In the rows, zero is written as 128.
Each path is a new rotation, seen through one point. The rows after it are directions, each followed by how far the rotation turns it, in degrees each step (0 if it stays put).
Each turn is a multiple of 5 degrees from 10 to 175, or 0.
Each row of a path follows its step; steps can be skipped.

step 0: [125 124 130 134 131 125 132 128 133 121 134 118 134 136 116 132 133 132
 122 125 125 130 133 127 123 126 129 121 139 131 135 132 126 123 123 122
 130 116]
step 1: [130 121 127 132 119 121 127 136 127 124 133 118 119 129 126 136 140 131
 132 121 126 131 128 126 137 136 133 127 125 124 138 131 132 123 133 130
 130 132]
step 2: [131 125 136 123 119 121 130 131 129 131 124 120 121 122 135 125 125 119
 132 122 126 118 137 137 124 127 131 135 126 125 129 121 135 120 129 134
 129 130]
step 9: [134 132 125 134 120 129 136 131 127 124 130 133 131 124 130 131 125 120
 138 133 126 131 129 114 121 127 124 137 129 132 123 121 132 133 131 136
 139 130]
step 10: [135 131 131 132 128 133 134 137 135 130 124 134 137 134 127 130 130 121
 128 133 138 136 135 126 127 125 119 131 123 122 120 127 130 118 125 120
 129 120]
step 11: [129 137 129 127 133 125 126 129 134 132 134 124 140 129 123 142 132 136
 127 121 129 123 121 129 128 132 131 128 125 128 121 134 127 120 131 115
 131 123]
step 13: [124 127 125 134 129 125 128 122 125 133 118 126 125 120 121 123 133 112
 140 128 130 129 132 132 126 134 135 121 126 122 132 134 134 121 128 134
 125 130]
step 16: [130 137 133 135 125 121 125 129 142 137 128 132 133 132 124 135 128 126
 132 132 123 136 125 121 128 130 126 122 129 122 123 129 124 123 127 114
 127 132]
Speeds:
[132 126 130 129 128 127 127 126 129 126 126 127 126 125 127 128 128 127
 128 125 127 128 127 128 129 129 128 126 126 126 130 124 129 130 127 132
 129 126] => 60
[130 129 128 127 129 130 125 128 127 130 131 127 128 126 127 130 131 127
 128 127 127 129 128 125 129 129 130 126 127 128 126 130 131 130 129 127
 127 132] => 145
[126 128 129 128 126 129 127 127 129 123 125 126 129 129 128 130 127 126
 127 129 130 130 128 124 129 125 128 126 131 128 129 130 128 130 128 129
 131 130] => 120
[128 129 129 130 126 126 130 127 126 127 130 127 129 125 130 127 126 126
 127 128 130 128 129 130 128 129 129 125 130 125 126 129 127 129 124 124
 127 127] => 135
[128 128 126 126 129 127 131 128 129 127 126 127 126 127 128 128 129 130
 131 122 128 127 130 128 130 127 128 126 130 129 129 130 128 129 130 125
 125 128] => 65

step 2: [122 128 145 134 132 124 128 130 131 127 120 125 127 133 128 122 137 130
 128 134 114 130 127 130 119 129 137 135 124 134 123 132 125 122 139 131
 130 128]
step 5: [122 131 135 128 135 139 122 112 130 133 133 124 126 129 133 125 133 133
 132 123 129 136 129 131 130 127 126 130 128 133 128 132 141 129 133 130
 121 141]
step 7: [123 123 139 124 133 122 125 128 130 133 136 124 117 129 130 122 141 129
 137 133 121 131 120 142 127 133 134 127 129 120 126 125 131 122 132 130
 128 124]
step 8: [131 138 122 132 130 137 112 124 130 122 122 133 129 126 138 119 128 124
 136 136 127 133 134 138 135 126 129 131 130 121 132 124 123 125 133 130
 131 128]
step 12: [121 129 137 126 125 132 121 137 136 129 139 128 118 132 134 129 122 129
 130 137 122 128 122 138 121 131 126 118 134 126 125 125 129 134 134 137
 129 122]
step 13: [131 131 119 127 138 138 121 124 119 122 121 134 128 124 128 127 124 128
 123 133 139 125 124 141 132 134 133 124 130 127 126 126 130 127 139 136
 133 123]
step 14: [123 124 128 140 129 118 131 133 133 124 124 122 132 118 126 123 121 133
 129 136 125 118 128 136 127 128 121 129 138 133 128 122 134 136 138 128
 137 131]
step 16: [133 126 125 138 125 126 122 140 123 123 119 120 126 132 126 133 122 133
 131 131 133 134 127 124 127 133 123 129 126 116 125 140 137 139 136 129
 132 126]
Speeds:
[130 128 130 126 126 129 126 132 129 126 128 129 128 129 129 127 128 127
 130 128 126 129 127 128 130 131 130 129 128 126 127 131 127 128 128 127
 126 123] => 80
[130 123 130 125 128 128 130 125 125 127 129 129 127 127 130 130 130 129
 128 124 131 128 127 129 130 128 128 129 129 129 128 127 129 126 130 129
 129 127] => 175
[126 127 130 127 127 126 129 127 129 130 129 127 127 125 131 132 129 131
 127 131 126 127 127 128 125 128 128 126 129 130 127 127 127 127 127 124
 127 125] => 140

step 1: [129 128 129 127 124 123 131 117 135 126 128 125 130 134 133 133 123 125
 132 112 118 125 132 128 119 130 129 131 131 118 139 126 126 138 125 126
 128 131]
step 5: [129 129 126 128 127 127 134 127 133 123 135 119 134 129 132 130 128 126
 131 138 128 127 129 138 127 128 128 122 117 123 133 125 135 137 133 141
 125 138]
step 8: [128 125 131 129 123 132 121 117 117 136 132 130 120 125 128 133 128 137
 133 129 128 137 128 127 139 123 123 135 123 128 130 132 131 138 126 136
 133 127]
step 9: [130 126 131 133 132 126 123 130 137 140 128 132 120 132 139 134 134 130
 124 135 122 127 113 130 133 125 136 128 120 132 126 122 128 134 127 130
 124 131]
step 10: [134 120 125 124 124 121 127 123 135 132 116 130 124 126 129 139 126 123
 129 130 127 118 132 133 119 127 127 124 117 132 126 128 130 127 120 123
 136 135]
step 12: [125 136 133 132 120 132 118 125 126 135 132 125 128 138 134 134 118 131
 135 125 133 121 126 133 127 134 129 129 137 117 125 123 131 126 129 128
 131 121]
step 14: [126 120 132 129 122 128 127 127 128 129 132 142 122 125 124 123 129 134
 137 133 131 133 135 132 128 127 134 129 120 128 124 131 128 137 126 142
 138 133]
step 16: [131 126 126 124 119 134 134 119 134 131 123 125 126 121 130 133 117 126
 130 124 133 120 124 136 123 134 126 121 117 123 134 132 127 123 126 125
 121 132]
Speeds:
[126 130 131 127 128 127 128 128 126 126 126 128 129 129 127 127 128 126
 131 129 130 127 129 127 125 127 130 127 130 126 124 125 130 127 131 131
 129 129] => 40
[127 130 126 131 128 128 127 126 131 130 128 132 127 131 127 127 127 132
 129 128 127 129 130 128 127 130 127 127 128 129 125 126 131 125 125 126
 128 129] => 25
[131 130 128 129 130 129 124 128 130 128 130 127 127 126 131 128 126 127
 129 130 130 127 127 129 130 130 129 128 132 131 126 127 128 127 129 128
 125 128] => 115

step 5: [135 131 118 128 129 124 136 120 132 135 129 130 130 133 133 130 135 126
 126 131 125 123 127 122 118 125 126 126 129 131 129 114 134 127 134 133
 121 126]
step 7: [133 125 119 129 119 130 126 131 130 129 127 137 136 131 118 125 123 133
 135 124 136 140 126 132 121 120 124 127 128 128 130 130 123 127 127 124
 132 131]
step 9: [127 134 125 138 130 129 133 125 132 126 128 120 131 126 134 132 125 131
 124 124 127 138 139 124 131 125 131 132 138 131 117 136 126 125 128 132
 126 127]
step 10: [130 122 129 129 126 124 130 127 117 126 136 129 130 131 134 122 133 135
 124 135 131 134 127 133 136 134 128 129 131 129 128 126 131 118 122 131
 115 124]
step 11: [128 118 126 132 128 123 131 132 132 126 128 142 129 124 133 139 127 127
 122 126 125 125 128 130 135 123 135 124 120 119 125 126 135 126 124 125
 127 128]
step 13: [131 122 122 130 134 136 129 130 126 125 132 124 122 120 133 117 123 120
 131 124 122 125 137 135 119 124 125 122 127 131 132 123 126 122 130 125
 130 130]
step 14: [127 122 120 134 133 134 133 120 141 124 128 121 133 126 130 128 131 127
 138 130 128 133 120 128 129 132 125 127 133 124 137 123 125 132 123 132
 130 124]
step 16: [131 137 120 133 124 126 133 140 118 126 126 126 138 135 126 126 128 121
 123 131 132 132 132 126 131 127 132 121 126 119 130 135 127 133 126 131
 132 126]
Speeds:
[127 127 125 129 127 129 127 124 127 129 129 127 127 127 128 129 130 131
 129 131 123 127 127 127 128 130 130 127 132 128 128 128 129 129 127 129
 123 128] => 80
[127 130 130 128 128 126 129 128 127 130 128 126 129 127 128 128 125 128
 128 133 127 128 133 130 128 127 125 129 130 128 127 131 127 127 129 129
 129 131] => 115

step 0: [129 127 125 129 132 133 130 125 122 123 130 133 133 144 125 134 127 129
 118 129 126 125 127 124 138 134 129 121 134 118 124 128 134 128 130 126
 133 118]
step 5: [129 140 135 126 131 128 121 125 135 119 124 128 113 131 136 125 123 129
 127 127 129 138 132 127 126 122 131 129 128 120 136 129 132 129 129 122
 124 122]
step 8: [126 139 122 139 128 131 126 122 122 132 124 135 116 133 129 121 126 134
 127 120 130 128 127 127 130 131 131 133 130 117 124 125 139 127 133 125
 129 128]
step 11: [129 136 116 134 126 123 134 122 128 135 132 122 122 128 128 129 127 128
 127 121 134 138 127 134 126 131 141 127 128 120 127 126 123 133 122 122
 123 135]
step 13: [133 127 127 123 131 127 121 126 135 120 128 136 123 129 133 134 125 121
 123 122 124 125 132 117 128 127 126 137 129 126 130 140 128 120 117 130
 127 122]
step 14: [136 141 120 131 125 124 129 127 133 131 133 127 132 124 119 120 132 137
 129 123 122 130 124 127 123 124 126 128 131 118 134 129 120 122 122 131
 123 128]
step 15: [135 127 126 133 131 118 133 127 123 132 135 129 125 130 132 119 127 124
 121 127 131 129 124 127 120 137 141 120 120 127 121 124 123 127 136 128
 127 129]
step 16: [124 124 122 132 132 135 130 127 125 135 125 136 116 129 125 124 126 117
 129 124 136 125 135 120 132 136 122 137 122 129 127 135 128 123 126 132
 133 131]
Speeds:
[132 128 125 128 128 127 127 127 128 127 130 130 132 128 127 128 129 128
 127 127 127 126 130 134 129 127 129 130 127 128 129 126 125 128 129 126
 128 129] => 95
[125 129 127 127 128 129 123 129 131 127 127 128 128 126 126 128 130 128
 126 127 131 127 132 128 125 130 129 131 129 127 127 129 128 130 128 127
 129 128] => 125
[129 129 127 125 131 130 129 127 129 127 131 127 127 128 129 134 127 128
 127 129 127 130 127 129 127 127 128 128 129 126 131 129 129 131 126 127
 131 129] => 55

step 5: [121 125 120 120 136 119 132 124 121 140 134 120 127 122 122 123 128 124
 127 128 127 125 125 123 125 118 130 131 133 120 121 135 125 130 122 132
 126 129]
step 6: [137 115 124 128 124 130 123 130 122 125 121 131 129 136 118 131 125 137
 123 121 132 128 124 132 124 133 136 128 137 124 125 136 129 129 124 134
 130 134]
step 7: [124 120 124 121 133 127 130 130 128 138 130 119 122 123 133 130 137 133
 137 128 126 137 133 130 125 119 133 128 136 123 124 135 124 137 128 123
 133 128]
step 9: [128 113 123 118 128 123 136 126 128 131 126 130 122 128 130 123 130 137
 126 128 128 127 133 130 118 119 130 124 134 126 120 134 124 128 139 133
 127 129]
step 10: [132 121 128 132 138 124 124 130 131 133 124 123 120 131 117 131 130 130
 140 123 135 132 120 118 130 134 138 132 134 124 124 129 128 128 125 127
 132 132]
step 13: [129 124 121 121 130 120 131 128 135 134 134 137 128 127 126 130 137 130
 139 124 125 130 122 116 126 118 125 122 134 120 127 133 122 122 129 129
 131 127]
step 14: [122 118 131 124 139 128 126 118 124 125 130 128 131 130 121 131 122 132
 125 128 134 125 117 125 130 133 135 135 127 121 122 135 127 134 137 136
 129 134]
step 15: [130 119 128 117 126 134 127 132 126 126 126 126 128 129 127 126 131 131
 134 126 120 134 129 120 123 125 134 114 132 118 120 131 118 122 123 130
 136 129]
Speeds:
[128 127 128 127 130 125 132 128 129 129 127 129 127 126 125 125 127 127
 128 130 128 126 125 126 127 130 126 128 128 131 127 128 125 127 130 132
 126 128] => 80

step 1: [141 127 123 127 130 127 127 139 124 130 134 129 127 128 126 122 128 126
 128 123 118 129 132 127 133 128 131 130 136 123 141 125 130 124 127 134
 122 138]
step 2: [129 122 127 125 124 129 131 125 126 132 122 134 126 130 127 131 129 141
 127 127 134 133 130 120 127 127 128 127 127 136 117 130 112 121 124 125
 124 127]
step 3: [128 130 128 129 126 127 128 116 139 125 126 128 132 138 127 134 120 123
 132 139 125 120 121 133 128 129 127 130 127 124 138 122 127 135 122 125
 128 124]
step 4: [140 131 131 127 132 128 117 134 131 124 136 121 127 121 129 121 134 128
 127 122 132 132 121 126 140 124 126 131 134 129 128 132 128 132 130 134
 122 133]
step 5: [128 129 130 127 126 131 129 126 115 126 128 141 132 132 132 128 130 138
 125 131 124 126 129 126 119 134 124 124 124 140 125 139 128 125 123 128
 124 128]
step 7: [133 135 132 122 127 131 123 126 123 121 133 119 132 129 128 128 135 124
 131 128 135 130 128 120 127 123 123 124 135 128 131 122 125 131 138 139
 135 135]
step 12: [132 128 129 126 127 124 123 130 137 126 124 132 131 129 126 123 132 133
 130 129 115 137 123 130 137 122 135 129 132 137 137 123 129 124 128 119
 127 122]
step 13: [133 121 137 122 131 126 131 121 128 120 139 129 120 131 132 138 130 130
 123 130 133 122 127 122 130 134 130 132 131 131 123 132 122 131 121 129
 130 137]
Speeds:
[127 129 126 128 126 129 129 127 132 128 130 129 127 130 128 127 129 127
 128 130 127 126 128 126 124 129 128 130 127 124 126 128 132 128 125 127
 125 128] => 135
[129 129 128 126 127 129 126 128 129 129 126 128 125 127 130 128 130 129
 131 130 127 131 127 125 130 132 128 130 131 127 128 129 130 126 130 130
 130 129] => 130
[127 127 127 130 126 128 132 128 128 131 128 129 130 129 127 129 129 125
 126 126 127 130 132 125 129 127 127 130 127 125 130 127 126 127 131 130
 129 128] => 40
[129 128 126 131 127 126 129 126 125 129 129 132 128 127 126 124 130 130
 129 130 128 129 129 129 129 127 127 128 129 128 126 127 128 126 126 126
 130 126] => 110

step 5: [127 131 133 127 131 134 133 140 124 132 129 127 128 128 127 125 133 129
 133 133 130 132 120 122 116 126 132 125 122 122 119 128 138 127 136 135
 129 129]
step 8: [124 121 136 120 140 122 129 133 126 128 133 135 130 124 125 138 132 132
 118 132 130 124 125 135 120 129 126 124 128 122 130 125 125 136 129 129
 122 132]
step 9: [140 124 132 134 131 123 137 126 126 126 129 136 133 119 124 126 130 121
 131 119 131 121 120 133 120 131 134 122 133 127 131 133 128 125 126 131
 128 125]
step 10: [131 139 129 128 119 134 135 129 128 127 137 131 138 131 124 125 133 133
 135 128 126 128 128 124 120 122 131 124 135 134 131 128 125 119 129 124
 123 137]
step 12: [132 118 119 127 130 133 134 125 126 127 132 131 124 129 136 125 130 131
 130 127 129 131 122 132 128 130 118 117 121 124 130 139 125 129 133 121
 127 120]
step 13: [123 127 130 122 122 128 129 127 132 123 146 130 120 124 127 126 128 127
 121 126 126 125 131 126 117 131 124 134 135 124 126 138 122 126 127 123
 125 124]
step 14: [123 123 136 121 136 114 130 135 134 126 136 124 132 123 123 126 132 130
 127 126 127 122 124 132 131 123 131 127 127 123 131 128 122 120 127 127
 133 138]
step 15: [140 125 127 132 128 119 126 131 124 130 123 127 133 121 135 124 137 133
 128 124 126 119 123 123 124 130 129 122 126 135 129 136 125 122 134 137
 122 132]
Speeds:
[133 128 126 129 127 130 129 131 128 127 130 127 127 125 132 127 131 129
 129 131 129 128 127 129 131 128 129 126 129 128 128 128 128 128 126 127
 130 129] => 140
[129 129 129 131 125 129 131 126 131 129 127 126 126 130 126 128 127 130
 127 127 128 129 126 128 127 131 127 128 131 129 127 129 123 128 126 129
 128 127] => 115
[129 127 129 130 127 130 129 130 125 127 132 128 126 128 126 127 124 124
 128 128 131 129 128 131 126 128 129 127 128 127 124 128 130 127 128 128
 127 126] => 95
[125 126 125 126 128 128 127 129 128 128 129 130 126 129 127 126 130 128
 126 126 129 125 128 128 128 128 124 127 128 129 126 127 127 132 125 126
 132 127] => 65

step 3: [117 121 128 134 122 132 134 139 121 126 122 128 125 129 142 127 127 128
 129 120 128 135 136 125 129 127 135 124 129 127 122 120 129 122 128 126
 134 135]
step 4: [125 122 121 123 122 127 124 137 121 127 131 137 120 122 130 127 129 122
 116 128 129 125 133 134 126 120 126 118 126 128 128 123 121 118 123 121
 127 130]
step 6: [132 121 128 132 124 126 130 130 128 121 132 122 126 128 120 129 127 130
 130 134 131 120 139 130 131 125 126 118 131 121 132 123 133 109 127 131
 134 132]
step 8: [134 120 120 126 124 121 127 132 134 125 131 129 129 128 129 131 119 129
 130 139 130 123 120 126 122 126 127 122 123 130 130 117 117 117 127 121
 122 128]
step 10: [121 125 123 134 129 122 129 131 132 124 132 134 137 127 133 126 124 131
 124 136 135 127 132 120 126 129 123 131 124 124 138 120 139 115 126 133
 129 128]
step 13: [127 126 132 131 131 129 116 136 127 125 128 129 120 136 138 128 132 124
 142 122 132 126 133 123 131 131 123 126 123 123 130 118 134 128 136 129
 131 135]
step 15: [119 128 120 128 120 127 124 136 119 122 115 133 119 130 137 131 129 124
 126 120 127 122 129 129 127 123 128 127 130 126 132 126 122 124 131 116
 128 134]
step 16: [124 125 122 125 128 126 122 129 121 131 130 131 117 130 120 125 123 123
 128 134 136 122 132 132 129 125 131 119 120 120 133 129 130 121 132 114
 135 124]
Speeds:
[129 129 127 128 126 127 131 127 128 130 130 128 132 128 133 126 129 129
 124 126 126 128 131 127 129 127 126 130 128 127 125 128 126 127 128 126
 126 130] => 100

step 2: [129 119 137 126 135 123 125 129 122 127 126 123 132 139 122 134 132 128
 128 122 133 124 122 124 116 122 124 136 125 121 137 127 138 127 126 135
 131 134]
step 3: [143 115 132 131 122 125 130 127 122 114 126 131 131 126 123 123 129 132
 133 129 126 121 127 127 121 129 117 122 129 131 130 130 123 135 125 131
 133 123]
step 4: [127 129 124 127 126 135 126 120 126 132 131 125 124 129 116 134 129 130
 121 131 124 114 125 118 122 129 130 119 123 131 134 128 120 129 135 135
 134 118]
step 8: [128 120 128 120 126 124 124 127 130 115 124 132 121 130 124 129 121 133
 129 123 123 117 123 128 122 130 115 129 124 125 137 127 129 126 137 135
 135 120]
step 9: [128 124 136 134 128 127 132 126 114 127 130 122 126 123 128 129 126 135
 121 128 120 119 130 123 112 134 136 126 121 128 130 131 122 133 128 132
 126 121]
step 13: [120 122 132 123 125 129 128 134 122 129 121 127 126 129 119 119 127 138
 131 123 124 116 125 116 124 138 120 126 124 128 128 124 127 132 140 128
 124 126]
step 15: [141 125 131 129 129 126 124 120 122 121 129 121 137 136 119 132 130 134
 127 122 122 120 132 124 117 123 129 130 132 124 130 128 134 134 122 133
 126 137]
step 16: [140 121 135 130 123 136 129 127 126 123 118 130 128 128 127 127 133 128
 129 132 129 117 118 121 129 121 121 124 130 127 137 123 122 135 135 131
 135 120]
Speeds:
[127 128 128 130 126 129 128 127 129 126 128 125 130 128 128 127 129 130
 129 129 128 128 132 128 125 130 126 132 129 132 125 126 128 129 127 127
 124 127] => 175
[128 129 131 127 126 127 127 128 132 132 126 127 127 131 128 128 129 128
 130 127 130 128 127 125 127 127 127 128 127 126 130 125 127 128 131 127
 125 130] => 130
[130 131 130 123 128 130 127 127 128 126 128 130 127 125 126 129 130 131
 130 130 129 129 130 128 126 126 127 127 130 128 128 128 127 124 126 130
 128 128] => 90
[130 128 128 126 130 125 127 126 129 126 129 130 127 128 131 130 127 128
 124 125 127 131 128 126 127 127 127 131 124 130 130 129 131 127 127 128
 126 127] => 115

step 1: [130 120 126 128 126 127 130 136 119 125 130 132 118 135 115 134 130 130
 132 125 128 126 129 127 141 128 143 131 133 122 130 129 127 120 126 132
 126 132]
step 3: [128 127 121 119 122 129 136 131 126 129 127 127 137 126 133 128 128 119
 119 123 125 128 119 130 112 121 126 127 127 122 125 137 131 123 119 124
 126 133]
step 6: [130 132 131 133 123 131 139 123 120 135 127 130 123 124 130 136 133 131
 126 133 125 134 131 118 125 123 126 136 138 123 131 133 125 126 115 134
 132 123]
step 10: [123 128 136 125 123 124 119 128 114 140 121 121 124 131 126 125 120 130
 130 127 123 131 128 128 120 123 121 122 128 135 134 130 122 124 132 121
 134 130]
step 11: [122 128 119 128 126 128 139 136 127 138 132 130 129 132 127 131 124 126
 131 135 138 123 131 123 126 122 129 125 126 138 128 144 129 132 127 122
 135 129]
step 12: [133 128 125 130 130 131 123 131 124 123 121 138 131 132 122 122 130 119
 126 121 135 118 129 124 140 129 142 126 129 130 133 130 133 130 126 128
 139 126]
step 14: [135 132 126 122 123 133 131 133 127 127 138 116 126 122 124 131 133 130
 126 134 126 123 130 136 117 129 132 125 126 123 132 135 122 122 115 126
 132 124]
step 15: [125 135 130 127 124 128 126 133 120 114 127 130 126 130 127 134 121 135
 126 125 120 119 132 129 128 122 140 121 129 138 125 130 131 124 124 120
 119 133]
Speeds:
[129 129 128 129 125 127 129 126 125 127 132 127 129 130 127 130 125 127
 130 131 126 129 128 128 128 127 126 127 126 126 131 125 127 125 128 130
 130 127] => 90
[129 129 128 127 125 127 131 132 130 125 128 129 129 126 128 127 129 127
 127 131 128 128 128 126 126 124 127 127 128 132 129 127 127 128 130 125
 128 129] => 95
[130 127 127 130 130 128 124 132 127 129 131 126 132 124 127 127 127 126
 124 129 128 127 128 130 129 129 127 127 130 127 129 128 128 128 128 128
 130 127] => 155
[128 128 134 127 127 126 128 128 127 129 127 128 130 129 126 127 128 128
 130 125 128 128 131 128 130 128 128 124 130 128 128 128 127 129 132 127
 125 129] => 130
